Each path below is one point turned by a fixed rotation once a step. After each direction that follows a path, write how fast that rotation turns it, in degrees per step (0 if it stays still).
Each turn is a multiple of 5 degrees from 10 to 175, or 0.
Each row of a path follows its step; steps can be skipped.
path 1
step 0: [-22.1  12.2  -9.6  28.0  -9.3  -7.9  17.4   8.3  20.7  -8.0   1.1 -18.4
   1.0 -41.1  -0.5 -11.7  -6.5   1.3 -24.9 -31.8  17.1  -2.8  -6.3  27.6
 -16.5  -6.4   4.6 -11.0  -3.2 -25.8  12.5 -15.5 -16.5  12.7  -5.6 -17.8
  11.3   6.2  13.7  17.9   5.7  21.7  -4.5 -11.0 -23.0 -10.5  13.7   5.3]
step 1: [-25.0  25.0  -2.7  22.1 -13.2  -0.7   2.7 -30.2   3.2 -35.8  13.2  -3.4
  10.8 -11.4   9.6   5.2  15.5  19.2  -1.9 -20.5   3.6  16.2  21.3  13.1
  -5.7 -17.1 -14.1  -6.0  -0.7   0.6 -32.9 -10.0 -19.4 -33.6 -12.8   1.0
  13.6 -10.4   1.4  18.7   6.8   8.9 -10.2   7.9  -2.5   9.1  12.5 -29.7]
step 4: [  8.3   1.6   5.8   2.4  -8.4 -25.6   0.1  -3.6   1.4  23.1 -27.0 -19.3
  17.9 -14.6  24.3 -17.8   3.7  16.8  19.0  22.8  -8.2   2.9   3.6   1.0
  -3.3 -18.7  -0.5  31.7  -1.1   9.4 -22.0  -6.3 -14.5 -33.6  -7.4  -8.5
   9.0 -28.9   4.9 -18.7  -2.3  34.9 -16.8  13.4 -16.8   8.3   0.9   5.6]
step 5: [-12.8 -23.9   0.2  28.2   6.1  -3.3  22.7   7.9  19.7  25.5  -6.2 -11.0
  14.9  -4.8  -3.6 -41.8   2.1   5.3  -0.4  10.9   5.6  -5.3  18.1   7.5
  33.3  10.5   4.3   7.9  10.5  -6.9   5.2 -13.5  22.2 -16.9   8.2 -17.3
   8.6   0.7  -5.9 -14.3 -17.5  27.4  17.7   0.8  -0.3  27.8   8.8 -27.2]
step 6: [ -1.3 -16.3 -19.4  21.3  -8.5  -6.4  -5.1  26.3   2.8 -10.4   3.3  27.0
  10.6   2.7  16.6 -25.0   5.0 -28.4 -30.9  -8.5   0.0 -13.4   5.7  19.2
   9.5 -13.3  -9.8 -14.7  -3.5   9.6  -5.4  20.0   8.0  -2.0 -17.5   9.6
  -2.9 -10.9   5.8  21.7 -11.3  33.3  33.8  19.3 -10.1  15.9  -6.5 -20.2]
step 7: [ 36.7   5.2  30.7  22.1 -15.0 -16.7 -13.6   3.0   7.3  11.7   3.8  20.6
   9.2  -4.9  24.8   9.2   1.5   3.4  -8.2   3.8  20.5   1.5  -3.3  -4.5
  10.2  -9.7  13.7 -28.3   2.1  -4.0 -31.0   3.2  -9.7  15.7   3.6   3.5
  21.3 -12.3   5.3  32.5  -2.3  23.6   0.0  15.7 -30.3  10.8  18.2   7.2]
step 8: [  0.6   3.9 -12.2  28.9   4.6  -0.1  11.9 -10.2  -8.0  12.1  22.6  -5.3
   7.0   9.7   7.6 -14.5 -20.7  12.6  -9.2  -1.9  19.0 -18.6  13.6 -24.0
   5.6 -11.3  22.2   1.7   4.8 -16.2 -22.2   5.8  -6.5  13.5   8.7  -1.1
  41.6  16.9 -28.2   3.0   7.1   7.3  -2.6   2.4  -8.0 -25.5  37.8 -21.5]
step 9: [-10.6 -23.8 -11.6   6.6   8.7  -4.3 -15.9  -8.2 -10.6   7.0   9.5 -10.7
  13.0  21.8  22.5  -4.3 -25.9  -6.6 -14.0 -28.4 -18.1  -9.1  15.1  -5.9
  -3.1 -23.9   6.8  16.0 -23.4  13.4  14.8  10.1 -32.9 -17.9  17.8   0.5
  24.0  -5.6  10.0  20.2  21.1  15.6  -5.3  -7.7  -2.0 -12.6  -9.1 -30.9]
step 11: [ -0.4  -2.6 -11.9  30.5   3.7  -4.5  11.0  -4.3  -8.7 -27.8  -4.4 -25.4
   4.9  -3.6 -21.4  -5.4 -17.3  -7.9 -15.5  32.2  21.8  -6.9  -4.1  14.8
  16.2   3.5  -1.6  35.3  -5.1 -29.0 -30.1  38.4 -12.8   1.4  -2.4  10.6
  -2.0 -10.4  -9.6  -5.8 -10.6   2.5 -16.8  13.3  -6.8  10.9 -12.9 -13.9]
step 12: [ -5.7 -17.7  23.5   8.5 -30.1  -9.0 -22.6  14.7   6.6  -4.6  -0.7 -23.2
  17.8   5.8  25.2 -12.9 -21.6   8.5 -27.5 -15.6  17.0  -6.0 -21.3  11.2
  11.0  -2.2  16.9  37.8  23.8 -17.1 -10.4  -1.2 -14.8  -4.8   0.1  -7.5
 -22.1   4.2  -4.0   6.3  16.4   2.4   2.1   6.7   1.8  24.9 -22.1  -7.0]
Speeds:
[ -1.0  -2.1   3.5  -4.2  -3.9  -1.8   3.6  -2.8   3.6   4.8  -0.6   2.4
   2.8  -1.2  -4.6  -6.2  -1.5  -2.5   4.5   5.3 -12.7  -2.3  -3.0  -4.6
  -1.6  -0.8  -2.5   5.6   6.0  -2.6   0.1  -5.8   3.8   1.8  -4.4   4.2
  -4.9  -1.4  -9.6   6.1  -2.5   5.1   4.9   8.5  -1.2   5.2  -4.5   3.0] -> 40
[ 5.3 -8.6 -1.1  0.2  2.9 -4.6 -7.4  1.1 -6.0  8.3 -2.3  1.3  1.9  4.5
 -1.9  5.2 -5.0 -1.0 -5.8  1.5 -0.3 -3.0  7.4  0.6  0.4  6.5  4.9  8.2
 -2.7  1.1 -5.4  3.5 -0.4  8.6  2.5  8.4  0.4 -2.1 -3.5  5.3 -0.1  0.0
  1.6 -4.1 -0.4  4.3  5.1 -5.5] -> 20
[ -1.8  -1.0   1.3  -3.0  -7.0  -0.3   1.3  -1.0  -8.3  -0.3  -4.8   4.3
   2.6  -3.9   6.2  -4.4   1.5  -3.1   6.3  -6.7   0.1   7.0   1.3  -1.1
  -2.9   1.6  -3.5   0.1   3.4   0.4   6.7   3.7 -12.5  10.6  -6.1   3.3
  -0.3  -1.6   8.2   1.4  -2.2   3.7   2.1  -4.8  -2.6   2.6   1.4   2.7] -> 115
[ 2.9  5.9  5.5 -2.1  2.8 -7.2 -3.2 -0.7 -0.4  1.8 -7.9 -2.0  3.2  2.6
  1.6  1.3  5.3 -5.8  2.0  4.3  0.9  0.8 -1.6  9.9 -1.4  7.1 -5.2 -4.0
 -6.1 -7.6  3.8  0.5 -1.1 -6.2 -5.8  2.3  0.1  2.5 -6.0  5.9  4.8  3.1
 -2.5  0.8 -3.8 -8.1  6.7  2.0] -> 110
[ -4.5   2.6  -6.6  -0.1   0.7  -3.0  -4.4   3.8   1.8   7.9  -2.7  -5.6
   4.7  -8.0  -6.2   2.7  -2.0   1.6  -0.8   0.7  -6.9  -0.2   7.2  -3.3
   4.2  -1.7   0.5   1.8  -3.3   2.8   5.0 -11.5  -8.0  -0.5  -3.0  -8.4
   3.7   0.0   0.7  -2.8   4.4   3.6   4.7  -4.0   3.2  -6.1   1.2  -1.2] -> 80
[10.6 -3.4 -2.2 -3.1  5.0  4.0 -2.8 -0.5  3.4 -4.4 -2.9  2.9  6.5 -5.5
  0.6 -6.4 -0.9  0.3 -1.3  1.0 -3.3 -0.7  1.7  8.3  0.1 -1.4 -5.8 -4.3
 -5.1  6.2  2.1 -0.3  0.6  8.6  9.7 -1.2 -2.7 -2.1  2.4  4.1 -1.7 -5.3
  5.5  5.6 -0.1 -8.3 -5.1  1.5] -> 100
[ -0.2   3.0  -2.4   0.4  -0.5   1.1   2.6   4.6   1.6   5.9  -1.2   6.1
  -0.7   0.3   1.4   1.0  -0.8   5.1  -0.4  -6.0  -0.3   9.4   5.9   2.1
   0.8  -5.9   0.0  -4.5  -0.9   0.6  -4.2  -1.1   4.6   7.6  -8.0  -0.3
   3.1  10.2  -5.3   7.1   5.2  -2.8 -10.1   3.2  -1.4  -0.7  -7.3  -5.0] -> 55
[ 8.9  1.9  4.0  8.5  5.3  0.6  5.7 -9.3 -1.9 -2.8  2.8 -4.1  6.0  3.1
 -3.8  1.6  4.8  1.3  3.8  7.0  1.5  8.1  2.3 -3.3  4.6  1.1  1.5  1.9
  4.1  5.8  2.4 -2.0  6.5  5.9 -3.9 -0.6  0.2  1.1  0.9 -4.7  7.3  1.9
  3.9 -5.5 -7.7 -0.1 -0.2  0.2] -> 125
